In the data rows, zero lies at 4.5, halfway between 4 and 5.
Some points, one per row:
[4 3 4 4 5 5 4 4 4 4 5 6 5 5 4 6 4 5 5 4 3 6 5 6]
[4 6 3 2 3 3 4 4 4 6 5 4 3 2 5 4 3 3 5 5 6 2 5 2]
[5 4 4 3 7 4 3 4 5 5 3 4 5 7 5 5 5 4 4 4 2 6 5 5]
[5 7 5 4 4 7 2 5 4 6 3 4 3 3 4 3 4 4 7 4 4 6 4 5]
[5 4 8 5 1 2 5 5 6 4 4 7 4 2 6 5 5 5 4 3 5 3 5 6]
[4 4 5 4 5 1 6 4 4 5 4 3 3 5 6 5 4 4 3 3 5 4 5 5]
[6 8 3 0 4 6 0 4 2 5 2 4 6 4 3 3 1 8 9 4 4 5 9 4]
[4 4 5 7 5 7 4 4 4 4 4 4 4 6 4 3 4 4 4 4 4 7 3 6]
[5 3 9 6 2 2 6 6 2 4 4 0 1 6 6 5 5 6 3 3 7 4 5 8]
[4 3 4 6 5 7 6 4 5 3 5 6 5 6 3 5 3 6 5 4 3 4 6 5]
[6 5 2 4 4 7 4 4 5 6 4 5 5 3 3 3 7 5 4 6 8 7 3 2]
[5 3 4 5 5 3 6 4 4 5 5 6 4 7 5 5 5 4 2 4 5 5 4 5]
[4 4 6 4 3 3 4 4 3 3 6 2 6 2 5 5 3 5 7 5 3 3 5 5]
[6 7 4 3 7 6 2 8 3 3 4 0 5 0 5 7 7 6 5 7 2 1 3 2]
[2 5 2 7 4 6 5 2 3 8 5 9 4 4 1 2 5 4 4 5 5 5 3 4]
[2 2 3 9 2 3 6 2 1 3 6 0 3 9 3 2 4 4 2 4 8 9 4 8]
[5 4 5 4 4 4 3 4 5 6 3 4 4 7 5 3 6 3 3 3 5 8 3 7]
[6 4 4 5 6 4 4 4 7 7 5 9 5 6 5 5 7 5 3 5 5 6 4 4]
[4 4 5 5 4 3 4 4 4 4 5 2 5 5 6 3 4 3 5 5 5 4 3 6]
[4 5 6 5 4 6 4 6 4 4 6 4 4 2 6 5 5 4 5 7 5 0 4 4]
[6 5 5 6 6 3 6 5 4 7 4 9 6 4 3 5 9 7 2 5 4 6 3 5]
[4 4 6 5 6 7 2 4 3 4 5 7 7 5 3 5 6 7 6 5 1 8 4 7]
[3 6 4 7 4 9 4 5 3 7 4 4 4 6 3 1 3 4 5 6 7 5 3 5]
[4 5 5 4 4 7 4 4 3 4 4 5 5 6 4 5 4 6 5 3 4 7 5 6]
[5 4 6 4 3 3 4 5 4 4 4 3 4 4 5 5 4 5 6 4 4 2 6 4]
[4 4 6 4 5 4 3 4 6 5 5 3 4 5 6 4 4 3 4 5 3 4 3 6]
[9 6 3 0 0 8 2 5 9 6 4 7 7 0 4 1 7 5 4 4 9 5 4 0]
Then 12 other points, each followed by its number:
[5 5 5 5 4 5 4 5 4 5 4 5 4 5 4 4 4 5 5 5 5 6 4 5] 0
[4 3 7 6 3 4 5 4 5 2 6 4 5 4 5 5 4 5 5 5 5 4 4 6] 1
[2 8 5 8 9 0 6 7 3 5 5 6 0 4 7 6 5 0 0 8 1 0 0 3] 2
[4 4 4 4 5 5 5 4 5 3 5 5 5 6 4 5 5 5 5 4 3 6 5 5] 3
[6 5 3 4 2 7 6 5 7 5 5 3 4 0 3 3 6 5 3 4 9 3 4 1] 4
[6 7 6 3 5 6 3 6 3 4 5 3 2 1 6 6 4 5 7 6 4 2 4 3] 5
[7 6 4 2 3 6 4 4 7 4 4 5 6 1 4 3 6 5 4 5 7 5 5 2] 6
[8 7 2 5 6 5 3 6 5 5 4 5 2 1 6 5 8 3 3 6 6 5 1 2] 7
[6 6 4 5 6 4 5 6 3 4 3 4 4 4 4 6 5 6 5 4 3 5 5 4] 8
[4 3 8 3 6 4 0 4 8 4 5 3 4 6 8 3 4 2 4 7 2 3 2 7] 9
[6 6 2 5 3 6 4 5 5 5 5 5 4 3 3 4 5 4 5 5 8 5 3 2] 10
[4 3 4 5 5 0 7 4 4 4 5 3 3 6 6 6 3 4 5 3 5 4 6 5] 11
Which of these numbered points is nearest to each point below by angle, seen from the average point of the first points? Its number follows each.
[4 5 5 4 4 5 4 5 4 4 5 4 4 3 5 5 4 4 5 5 4 3 4 5] > 5
[6 5 5 4 4 4 4 6 4 5 4 2 5 4 5 5 4 5 5 6 6 3 5 4] > 5
[7 6 1 4 4 8 4 5 6 5 4 5 5 2 2 2 6 5 4 6 9 8 3 1] > 10
[8 5 3 4 7 5 3 6 7 5 3 7 5 5 4 5 7 5 3 6 6 6 3 2] > 7
[5 7 3 4 6 6 4 5 3 6 4 6 6 3 3 3 5 5 5 5 3 6 4 4] > 8
[5 5 4 5 5 5 3 4 4 5 4 5 4 4 4 4 4 5 6 5 5 6 4 5] > 0
[7 6 5 5 4 5 6 6 4 4 4 5 4 1 4 5 6 6 4 4 6 4 4 3] > 4
Now 12 new points, numbered from 0 again:
[3 4 5 4 3 5 5 3 7 5 5 3 4 5 5 2 3 3 4 3 6 5 5 5] 0
[6 4 7 4 4 4 4 6 4 5 4 1 5 4 5 4 4 6 6 6 6 3 4 4] 1
[8 6 8 3 8 4 2 8 6 7 3 4 6 4 6 4 6 6 5 8 3 3 3 6] 2
[4 3 6 4 3 2 4 4 4 6 5 2 5 5 5 4 4 3 5 5 5 4 4 5] 3
[5 3 4 1 9 2 3 4 7 3 0 8 9 9 5 8 6 5 2 2 0 9 6 7] 4
[4 2 4 5 4 3 5 3 5 4 6 4 4 8 5 4 4 4 4 5 6 5 5 5] 5
[5 4 6 4 5 3 3 5 5 2 5 1 3 5 7 6 2 4 6 5 3 2 5 5] 6
[5 4 6 3 4 2 4 5 3 0 5 0 3 7 7 7 1 3 5 6 4 2 6 5] 7
[5 5 4 4 4 5 4 4 5 5 4 4 5 3 4 4 5 5 5 4 6 4 5 4] 8
[4 3 4 6 3 4 6 4 3 3 6 3 5 7 4 4 4 4 4 5 5 6 4 6] 9
[3 4 6 6 1 3 7 4 4 5 5 3 5 3 5 4 5 4 4 3 6 4 5 6] 10
[5 2 4 5 7 0 6 4 6 5 3 7 4 9 6 6 5 3 1 5 4 5 5 4] 11
Which of these numbered points is nearest to each point below by angle, seen from the average point of the first points? Its number follows each.
[5 3 4 5 5 4 5 3 5 4 5 4 4 7 5 5 3 4 4 5 6 5 5 5] > 5
[3 3 7 5 3 1 3 4 3 5 6 1 5 4 6 4 4 3 4 6 6 4 3 6] > 3
[6 7 2 5 3 6 5 5 4 4 3 5 5 1 2 5 6 6 5 5 7 5 4 2] > 8
[7 5 3 6 4 4 5 6 6 4 3 5 4 2 4 6 7 7 3 4 7 5 4 3] > 8
[4 4 4 5 4 4 5 4 4 4 5 3 5 6 4 4 4 4 5 4 5 5 4 5] > 9
[4 6 7 6 4 8 3 4 4 3 4 6 7 5 3 5 5 6 6 4 2 9 4 7] > 4
[4 1 4 5 5 2 6 3 5 4 7 3 4 9 4 5 3 4 4 4 6 5 6 6] > 5
